Rotation paths and how fast each direction turns (degrees each step):
Each turn is a multiple of 5 degrees from 10 to 175, or 0.
Each row of a path follows its step; steps can be skipped.
path 1
step 0: [  7.6 -24.9  43.5  -3.3 -53.7  -8.2 -30.5  15.9  16.5  18.8  29.9  -1.6
  45.9   6.2 -19.9   2.1  -9.0 -11.5 -30.6   6.3  -0.4  -6.8  -4.3   1.0
 -38.1 -65.5  24.0  25.2   3.5 -11.0  10.4 -36.9 -14.2 -18.4  18.0]
step 1: [-47.0  26.0 -32.8  22.7 -18.3  32.5  16.2  32.4 -10.7 -48.8 -24.7 -17.0
 -24.2   3.2 -22.9  17.5  15.6  41.4  30.1  -8.6  -6.4 -15.9 -11.1 -12.8
  29.7  28.4  -6.5  14.4   4.0  10.6  39.7   9.9  28.5 -17.8  22.2]
step 2: [ 10.2 -12.8  25.2 -52.2  -8.0 -39.8  22.8  15.4 -31.3  22.2  24.8  -3.9
  37.9   8.5   9.2  17.3  21.1 -20.1 -19.2  16.7  -4.9  17.6  24.2  -6.3
 -64.9 -46.3  -1.3  -2.9  16.4 -12.6  34.3   9.3   8.5   6.8  24.9]
step 3: [-24.6  15.6 -20.8  33.2 -14.8  -3.2 -43.8  28.6  29.3 -38.1 -32.2 -21.2
   9.1  21.8   1.6  41.6   3.6  48.6  -2.5  10.8 -26.1   7.1  -3.0  12.1
  46.7   3.0 -31.2  21.3  -4.4  -6.9   9.3 -48.2  -7.9  -0.4   6.4]
step 4: [ 27.1  -7.4  16.2 -27.8 -21.0  -1.1  43.5 -33.1 -60.3 -38.8   4.4  -9.1
  13.1 -24.2  13.1  -7.8  -0.9 -13.9 -18.2  -6.2  39.4  -3.1  17.6  18.3
 -35.4 -10.3  13.1  23.0  25.7  26.3  49.1  -0.3   5.8 -26.0  31.6]
step 5: [-19.7  14.0   4.3  44.0 -32.5  -3.9 -55.4  55.4   9.6 -36.1 -13.7 -20.7
  18.3  12.8  13.7   1.5  29.1   1.2  14.7 -12.2 -46.2  28.8  17.8  11.5
  10.5 -36.7  -3.9 -17.6   5.2 -32.4 -16.0  19.9   6.9  21.8   7.8]
step 6: [  7.1  19.4 -34.9 -17.9  -9.9 -29.4  64.6 -19.0 -33.5 -23.8  12.0 -42.1
   1.0  10.6  -2.5  26.5   7.6 -24.8 -16.7  21.8  20.1 -33.5   5.5  13.7
  -3.4  -4.1 -24.9  12.9 -15.1  54.4  -7.8 -43.1  14.5 -12.0  24.3]
step 7: [  4.4 -35.0  19.4  33.7  11.8 -25.5 -19.5  46.9 -10.2 -43.5 -10.7  11.1
  25.0  -2.5  14.2   3.4   0.2 -10.3 -10.7 -43.9 -40.3  40.6  24.9  18.2
 -24.5  23.7   5.9 -16.6   0.3 -40.3  23.9  -5.2 -42.6  -6.2  -0.6]
step 8: [ -3.6  31.8 -16.0  14.1 -43.3  23.9  21.0   3.3  18.2   1.9   8.6 -37.8
 -15.9  33.3 -18.2  -8.0   7.8 -34.9 -12.4   0.5  24.4   5.4  -9.4  41.4
   9.3 -46.5  -2.8  44.7  24.2  41.2 -21.4 -38.2   9.2 -29.8   8.0]
step 9: [ -8.5 -21.8  15.6  14.0 -26.0   6.3  34.3  23.5 -27.9 -46.5  25.9  -1.7
  10.3 -14.4   7.3  21.6  31.8   0.2  -8.0 -38.3 -36.7 -29.9  26.8 -30.5
  -8.1  57.8  22.0 -44.7   5.5 -27.2   2.7  13.8  -4.5  -3.0  25.3]
step 10: [-40.0  12.9 -22.6  11.9   3.1 -14.6   4.0  27.8  13.2  29.0 -12.6  -4.6
  19.8  36.7 -15.0  -9.2  23.6 -49.0 -11.8  49.9 -16.1  29.4 -21.1  18.6
 -39.0 -47.4   1.5  22.6 -13.5  11.0  -2.2 -27.8 -19.5 -35.3  16.9]
[-15.6   9.9   7.3 -10.3  10.0 -15.8   2.5 -10.6   2.9   2.9  -2.8  -4.1
   1.6   1.5  -8.1  -1.0  18.4  -2.3  -6.6   4.6 -12.1 -16.0  10.6  -1.7
   1.1   0.1 -15.3  -9.7   2.4  -6.6  -4.4  -3.4  -3.8   3.0  -4.6]
100
[ -6.4  -8.7   3.5   6.7  -5.7  -6.5  -4.2   5.8  14.9 -13.6  -4.2 -11.3
   5.3   4.4  -1.2   0.1   6.3   6.5   4.3   6.5  -4.0   8.4   0.5   1.4
   8.6  23.4   2.9   2.9  -6.8  -5.5   2.2  17.0   3.8  -1.7 -17.3]
170
[ -0.3  12.1 -23.8   2.3   6.5   5.8  -2.3  -0.4   9.5   0.1 -15.7 -10.1
  -7.5  -6.9  -4.4  -6.6   1.7  -5.2   7.3   9.0  -1.5   1.3 -10.5   7.3
  -3.9   5.8  -6.5   8.1   9.6  -8.5  -3.5 -10.8  14.3  -7.2   3.8]
155
[ -1.8  -7.0 -17.7   1.3  -3.0   0.0  15.1  -9.2  -6.1  -1.1  -2.7 -13.5
  -5.1  -0.8   1.4   1.1  13.0  20.5   1.2 -12.9   7.3 -11.2  -8.7  -6.9
   5.6  -0.4   2.9   8.8   2.0   9.4  -1.3  -1.2 -12.1   7.7  -5.7]
145
[ 13.3   0.4  11.5 -15.0   6.8  -3.7   1.9  11.5  -1.8   4.7  -1.1  -5.0
   0.9  -6.7  -2.4  -4.1  10.7  -9.7  11.4  11.4  -3.4  -3.0   0.5   0.5
  11.7   3.2   6.3  22.6   2.5  13.6  -5.1   3.4 -10.8  -3.9   8.0]
170
[  1.4  10.7  -2.1  13.5   3.2   7.7  -7.0  22.7  -7.8  11.6 -11.6   0.8
  -1.3   1.8   9.5  -6.3  -1.6   3.9 -10.6  -3.7   1.9  -8.9   3.2  -6.1
  10.5  10.0 -16.9  -5.5   2.7   3.0   7.5   8.9  -9.8  -2.4   2.4]
175
